Some points, one per row:
66 -15 32 -3 47 -21 12 -32 -30 -19 42 3 -15 22 -7 0 -64 -24 -33 36 56 29 43 23 41 50 -23 68 -60
-8 14 -22 11 -18 14 2 -30 -7 -23 9 4 2 -17 12 -17 45 15 35 -10 -42 -20 3 -10 -27 -6 23 -27 61
11 -2 -83 -11 -34 4 42 23 8 61 -26 46 -35 -25 29 10 78 -7 40 -8 -33 -7 55 -86 -71 -61 45 -12 101
-86 0 -50 9 13 89 56 65 -30 17 -35 113 -29 -127 5 56 127 127 53 -18 43 -42 -83 -127 -60 -87 127 -44 127
-73 8 -85 -11 -64 42 -19 -9 23 30 -38 -35 2 13 22 -13 108 24 74 -50 -60 -30 -64 -17 -59 -82 20 -72 75
-2 -17 -17 -5 -18 8 -3 3 -4 1 -25 -7 -32 27 -12 32 8 -9 -14 0 -6 -28 -52 -15 3 -21 -28 -25 -16
-25 0 -93 -10 -30 19 19 -58 -15 -31 -11 -16 -56 -13 0 26 57 -2 44 -26 -16 -15 9 -6 -49 -32 -12 -19 62
116 -18 10 -17 53 -50 -47 -41 -51 21 51 -50 -49 94 -50 -4 -127 -67 -46 46 81 48 63 68 71 54 -108 81 -98
63 13 127 15 38 -66 39 19 -14 19 42 6 84 13 46 -12 -127 -11 -118 63 5 62 127 38 65 62 -18 30 -127
15 -10 97 3 37 -7 34 71 18 8 11 81 51 -73 8 -6 -43 42 -53 26 20 16 39 -59 29 29 64 4 -18
-7 1 23 0 4 -3 0 23 11 31 -16 11 16 9 4 3 3 7 -18 9 26 6 -10 -11 4 -14 20 -8 -19
-14 0 -28 2 -15 -15 3 8 25 4 -29 12 19 4 -5 -9 9 -26 24 5 -53 3 30 -3 -35 -30 -7 -11 13
20 more points follow, each with its number after it:
17 -10 101 2 27 -8 31 70 23 25 32 77 63 -75 5 18 -28 26 -40 41 41 39 46 -43 14 27 68 30 -22 0
-60 9 -6 13 -27 24 20 4 34 -18 -19 12 25 -36 23 -18 79 11 27 -34 -61 -23 -38 -54 -53 -26 51 -51 63 1
-30 -20 9 -17 13 40 -57 35 -15 3 20 -32 43 -2 -20 14 -5 31 4 -19 37 -9 -98 52 32 11 -1 0 -27 2
31 -17 -25 1 -24 12 6 -29 -7 -53 -39 -31 -43 28 -14 19 -5 -18 0 6 -36 -29 -10 -26 -5 -10 -44 -18 0 3
108 20 4 -3 76 -49 -60 -57 -20 -58 111 4 21 6 -29 -38 -108 -31 10 -9 64 52 127 111 57 112 -28 114 -23 4
-3 -2 56 0 16 22 -7 4 -34 -35 38 4 25 -6 13 7 5 32 6 7 34 -3 -32 13 11 26 15 1 27 5
-55 20 46 -18 -28 15 3 25 -11 56 -25 -30 29 12 33 13 58 18 -12 -2 -17 -4 -49 -19 -15 -55 14 -41 3 6
18 0 0 -6 26 -33 -43 -17 24 -23 49 -26 1 15 -27 -18 -72 -26 -1 -13 29 19 29 87 37 48 -46 52 -58 7
13 -4 -41 -14 -2 -31 -12 -1 50 24 -23 10 -5 9 0 -11 -15 -48 12 -25 -27 -3 19 26 -30 -3 -16 0 16 8
-77 2 -127 -6 -13 43 -24 -5 15 13 -37 -3 -30 -24 -30 17 101 29 70 -50 -6 -30 -81 -8 -41 -56 21 -21 77 9
-49 5 -55 8 -17 13 -20 35 28 15 -19 41 10 -32 0 -12 48 24 52 -32 -22 -11 -57 -31 -45 -35 47 -27 58 10
-30 27 -65 -19 -32 16 -35 -38 -5 11 -11 -43 -11 9 10 2 67 -3 43 -48 -27 -12 -39 29 -38 -31 -11 -30 65 11
4 17 47 -3 9 0 19 -2 -6 -5 6 -14 10 -3 18 4 -5 -3 -15 17 -17 21 34 -9 -10 3 7 -28 -7 12
-45 -18 -89 22 -26 49 4 -55 8 -108 -17 -30 -57 -5 -11 0 43 35 37 -32 -6 -57 -93 -8 -18 -1 -19 -22 44 13
61 7 127 18 40 -70 43 53 13 20 36 23 89 -6 35 -17 -127 -36 -127 70 6 64 125 28 65 75 -9 35 -127 14
20 14 36 -11 -8 -22 8 -58 -31 1 10 -70 -16 57 24 20 -33 -12 -48 2 6 17 11 49 22 -11 -63 -14 -52 15
1 -20 -63 -4 1 0 18 -51 -12 -22 4 -15 -54 14 -13 2 0 9 -2 -17 18 -4 0 18 1 11 -31 32 -25 16
-24 2 12 -15 45 35 -59 2 3 -2 2 -11 36 0 -19 4 -24 37 27 -11 47 -11 -80 71 51 43 7 22 -31 17
-1 -5 -124 31 4 13 -33 -62 -1 -87 5 -12 -64 -9 -45 -24 7 4 54 -27 -3 -62 -36 26 -19 14 -39 12 36 18
15 7 -6 -12 25 -10 -39 -16 -23 29 26 2 21 10 -7 16 -9 -4 18 -20 26 20 11 51 31 12 -4 30 -4 19
Which of these numbered points is nearest to each point below, looking only along the 8 directions in which the first points spread most? Its number follows each.
39 -4 127 0 60 -63 34 22 7 23 32 13 79 28 23 -16 -127 -25 -101 65 24 56 85 44 67 66 -28 39 -127 > 14
15 -14 -27 -2 32 -28 -1 -11 21 10 33 28 10 -19 -22 -12 -24 -4 19 0 21 18 65 24 8 28 2 52 -15 > 19
-9 -2 -52 18 -35 -26 0 -3 28 24 -15 7 -2 0 -16 -19 17 -32 24 -12 -50 8 16 -24 -38 -27 -12 -20 30 > 8
-64 -11 -127 -2 101 44 -127 90 33 -7 67 43 72 -52 -85 -59 -17 49 127 -54 119 9 -127 127 77 80 57 118 60 > 17
29 -6 106 12 53 -15 28 76 7 46 24 87 56 -69 15 5 -39 38 -55 38 57 32 78 -17 21 47 77 45 -22 > 0
12 -12 107 1 68 -18 26 76 4 42 23 79 62 -73 14 12 -29 38 -34 47 47 31 54 -26 27 41 55 37 -22 > 0
37 21 106 4 -20 -28 22 11 6 11 23 4 35 -5 47 -1 -42 -47 -43 24 -44 34 69 3 11 29 6 2 -18 > 12
-28 31 -45 -20 -57 21 -12 -51 -4 16 -14 -63 -11 66 24 5 62 -32 32 -30 -33 -4 -25 40 -21 -44 -47 -42 28 > 11
12 -26 -48 0 5 1 19 -81 -38 -63 13 -36 -71 26 -20 17 -10 -5 9 -13 25 -14 9 32 4 8 -43 29 -38 > 16
13 -12 -29 2 21 -23 -42 -34 24 -45 17 -40 3 27 -41 -30 -65 -32 24 -13 19 26 36 85 31 58 -50 36 -41 > 7
15 36 -15 -12 -37 27 20 15 -27 62 -19 0 -5 4 50 3 76 -29 19 -9 -79 -5 25 -68 -36 -76 35 -54 105 > 1
